One turning vector, and how many steps it has turned:
The counts run from 0 to 275.
[148 115  71 148 162 143 174 110 103 146 142 129 160 125 114 137 136 102
  85 127 120 112 128 106  79 109 111 130 163 107 120 115 101 170  79  96
 113 139 103 170 164 120  93  94  98 111]	196
[ 83 148  77 153 129 133 130 165 165 114 126 169 161  92 128 149 116 111
 124 134 180 103 126  95  84 130 148 109  95 105 105 153 122 127 136  72
 111 129 136 131 149 116  84  86  82 110]	114
[149 147  92 120 156 189  92 126 145 101 118 155 124 181 121 141 132 104
 108 160  99 155 116 119 129 184 123 134 104 162 167 151 110 115 100 139
  95 128 120 135 167 138 130 160 133 198]	159
[132 137 154 125  86 131 105 134 146 116  89 161 140 153 157 132 129  93
 167 120 123 111 183 108 127 186 104 143 116 126 146 103  78 150 117 109
 115 153 177 100 159 115 101 121  93 169]	238
[146 118 105 120 143 167  68 152 134 115 123 125 155 116 109  92 111 135
 108 115 141  96  81 144  61 138 120 120  71 112 157 119 158 109  67 145
 158 155 133 158 135 116 140 125 135 135]	38
[123 145 103  95 166 180 100 103 127  98 161 140 163 126 111 144 165  75
  88 168 127 131 108 109  86 134 127 147 131 139 142 136  95  60 105 133
 116 105 108 134 150 155 116 143 141 149]	270
[144 112 122 116 127 168  54 151 143 120  84 125 132 130 152 114 104 110
 134 139 136 110 102 137  99 133 106 140  94  71 159  97 135 112  98 148
 124 152 129 105  94 150 121 166 138 185]	146
[ 90 150 120 145 139 142  90 148 141 143 104 145 136 137 144 152 128 105
 127 169 175 156 132  75 124 119 121 122  59 109 133 106  88 105 180 129
 121  97 108  90 121 111  82  92  97 149]	2
[138 121  76 137 148 141  54 138 148 140 105 157 144 125  93 128 102 116
  62 118 117 116 101 157  88 169 111 124 118 142 145 173 109 135  92 144
 111 159 126 130 156 134  94 163 131 128]	47
[117 139 127  85 122 174  97 100 142 134 128 155 170 112 120 141  81  87
 121 151 109 113 106  80  89 111 113 134 117 104 166 112 115 111 141 141
 100 125 113  98  92 154 104 130  91 192]	258
[105 125  92 117 139 132  88 113 115 158 122  94 132 195  98 105 158  97
 111 149  94 134 148 113 128 132  89 152 110 193 149 108 101 113 105 126
 126  90 125 131 139 122 125 133  80 178]	171
[117 109  69 127 186 116 141 122 105 171 146 123 168 138 106 113 121  83
  98 119 121 139 104 107  78 105  92 125 131  89 135  95  98 144 103 141
 116 128  97 140 130 113  70  99  99 101]	191
[123 142 105 110 142 152  88  78 119 122 137 135 170 129 101 139 179  90
  77 152 138 130 117 124  86 128  88 150 128 133 148 172 120  60 106 144
 118  87 111 140 129 140  89 137 101 147]	273
[145 142  90 123 130 177  78 131 135 114 109 130 132 192 114 119 132 106
 129 149  91 163 110 106 125 182 106 155 106 148 173 145 119 105  97 139
 117 132 137 149 164 121 126 143 149 196]	160
[134  99  75 129 123 130  58 178 140 139 101 130 141 113 102 110 116  99
  91 123 103 106 104 152  78 141 107 144 106 128 144 130 121 130  66 147
 123 159 150 148 146 123 116 170 156 142]	45
[136 164 104 150 127 144 155 135 119 135 111 156 167 117 115 139 117  93
 106 162 142 124 127  61 104 134 128 106  91  78 138 103 106 105 156 113
  80 106 138 117 168 116 101  99 105 167]	10
[104 103 118 112 168 127  89 126 125 142 128  98 121 173 126 113 137 109
 125 129 131 133 145 181 139 187 106 153 111 176 118  98  79 173  80 118
 146 153 112 121 136 116 129 163  97 147]	63
[124 123 135 133 134 141 113 149 151 101 131 161 175 112 152 127 149  80
 127 112 190 105 128 134  93 167 116 111 115  56 113 104 100  93 114 110
 119 140 151 125 163 111  90 120 133  87]	124
[118 121 106  89 146 124  87 123 124 129 132 143 135 162 105 108 139 109
 125 102 127 166 137 163 133 229  87 139 101 138 149 127 112 145  63 141
 138 152 138 144 156 104 134 164 115 120]	57
[181 129 134 136 123 159 116 100 111 124 113 139 142 123 123 102 150 132
  75 127 132  42 127 127  66 103 120 108  89 130 139  84 110  90  92 118
 135 112 134 129 146 143 112 117  85 151]	26
[147 158 107 119 163 187 117 111 127  87 134 129 195 136 111 125 158  85
 118 167 112 124  94  88  72 138 127 175 132 148 158 135 137  72 119 121
 116 118 128 138 130 140 117 117 143 182]	267
[152 120 135 140  99 153 114 145 148 111  96 133 146 124 166 118 150  93
 120 108 149  59 146 159  80 155 129 121 118  92 106  85  90 108  94  78
 110 151 156 120 163 125  77 150 110 140]	130
[133 151 109 106 161 169  98 111 116 134 120 143 139 144 104 138 153  92
  96 162 131 178 115 111 136 188  84 152 105 128 171 139 104 105  90 163
 102 112 129 127 148 138 154 164 119 193]	162
[ 89 123 110 120 155 131  88 122 151 168 117  99 116 176 134 116 104 124
 130 121 117 142 136 147 140 178  86 132 116 139 138 113  94 198 102 119
 111 140  84 113  93 114 100 139  58 160]	69
[148 138 130 147 139 140 120 159 154  98 123 153 177 108 153 118 167  74
 112 126 196  84 139 147 105 168 121 115 121  80  99 122 102  99 107 107
 104 151 152 113 145 110  81 134 117 120]	125
[ 84 141  84 107 141 126  96 106 125 152 140 100 123 175 106 114 137  99
 124 127  83 143 139 108 119 127  99 123  82 174 151  80 111 127  96 112
 124  87 105 138 147 109 121 114  62 158]	175
[151  96  94 142 157 144 153 120 111 133 120 140 136  95 136 123 170 135
 105 135 192 104 153 142  96 120 115 143 133 101 114 142 103 158  48 117
 178 151 122 162 117 135 122 103 101 114]	207
[101 140  91 117 209 128 133 103  88 163 157 102 165 141  90 113 108 115
  97 136 141 152  84 109 104 132 115 123  87 127 144  99 116 146 118 122
 128 117  76 127 114 111 129  92  82 114]	184
[128 128 102 120 115 140  86 133 141 121 110 141 146 173 100 115 121 123
 125  95  98 144 131 162 104 217  94 132 122 146 158 148 117 142  63 123
 126 161 137 163 179 104 109 147 119 136]	53
[148 120  82 150 164 156 176 101 113 123 138 129 143 146 119 130 148 124
 108 117 143 104 144 117  82 141 113 130 148 119 120 143 101 166  66  92
 152 156 112 177 169 122  91  67 102 107]	200
[112 133 123  96 144 126  68 100 106 156 127 122 133 172 100 120 166  96
 109 150 107 168 144 133 129 149  85 153  91 157 172 100  83  89  86 156
 142  93 135 119 151 119 136 155 113 160]	168
[155 134 138 107 128 197 106 131 158 100 104 126 117 125 153 111 115 136
 126 132 167  85 110 142 100 171 119 111  98  71 133 107 143 121  82 114
 112 164 117 115 113 144 155 151  92 174]	140
[106 158 100 138 127 127 139 149 137 117 112 176 181  69 119 138 110 103
 127 123 183 128 114  90  82 152 129 121  81  64 122 133 119 121 129  90
 116 130 161 131 156 111 103  99 103  94]	117
[108 121 120 118 137 120 113 114 119 167 100  98 128 164 117 124  95 137
 148 123 102 155 132 116 113 154  94 179 112 157 146  82 113 204  96 101
 133 155 106 107 115 120 116 111  74 177]	71
[168 129 131 101 124 173  76 137 133  89  81 129 124 132 165 105 114 141
 148 119 151 101 117 156 106 175 110 140  79  90 155  85 148 104 101 133
 130 159 131  96  92 145 122 138 110 178]	142
[151 104 108 143 148 137 135 110 124 139 132 137 145 133 126 126 173 155
 125 119 191 121 147 131  97 139  87 132 141  93 121 157 139 148  53 132
 173 144 110 171 116 115 109  88  89  96]	206
[133 139 131 137 135 143 122 151 128  99 115 162 174 102 147 115 141  85
 127 115 176 111 129 134  78 156 134 140  93  86 115  91  91  91 105  93
 129 165 167 124 181 104  99 119 151 103]	123
[149 100 110 135 155 131 135 133 111 123 122 133 125  99 133 131 174 137
 124 120 172 108 157 157  83 112 108 153 119 119 120 114 106 152  48 123
 185 150 130 149 121 138 113  96 104  95]	208
[139 136  93 111 118 161  86 130 132 130 104 148 121 147 112 136 109 104
 123 142  81 165 111 108 118 169  95 146 102 110 202 125 133 115  93 156
  99 127 142 132 144 140 125 164 141 189]	157
[119 129 103 127 136 136  97 120 142 139 114 133 139 159 101 106 130 117
 103 106 135 152 114 150 119 225  83 124 123 118 131 175 134 154  63 125
 122 156 135 157 175 102 133 162 104 149]	54
[128 109 100 120 202 142 142 128 113 149 143 126 163 158 134 141 121  91
 156 138 132 178 125  94 136 156  98 166 142 106 152 126 111 184 122 152
 119 139  90 122  90 134  97 102 103 143]	80
[115 118 110 123 192 161 135 122 117 142 138 123 141 151 137 129 101 114
 166 145 111 177 115  94 119 144 122 177 116 124 142  89  87 212 110 118
 134 163  90 124 122 128 135 101 120 159]	78
[102 113 123 114 143 127  85 114 116 171 115 101 120 163 127 121 119 122
 121 118 116 143 141 155 127 157 111 156 110 169 134  74  88 205  75 107
 144 137 105 108 132 120 131 156  81 154]	67
[133  86 102 128 150 122  99 138 124 127 117 153 117 117 145 144 169 147
 129  99 180 109 165 153  86 117 103 136 110 110 130 126 111 145  61 136
 195 141 115 148 112 133  86  87  96  72]	209
[134 110  59 144 193 114 160 120 106 155 133 135 160 121 112 129 135  86
  78 127 121 125 113 113  87 103 113 136 142 120 120 107  95 163 103 130
 110 128 101 133 138 138  66 101 102 113]	192
[107 120 114 126 128 158 141  81 119 135 153 158 153 154 142 157 149 123
 161 135 130 147 172  72 103 109  91 138 137 115 154 146  99 145  89 117
 155 110 123 170 138 131 107  60  92 129]	94
[112 129  92 157 214 123 139 107  96 158 139 108 166 138 101 114 129 110
  88 143 127 129 110 114  79  98 117 146 122 146 124  95  89 161 106 119
 135 146  83 127 142 120  90  88 118 125]	189
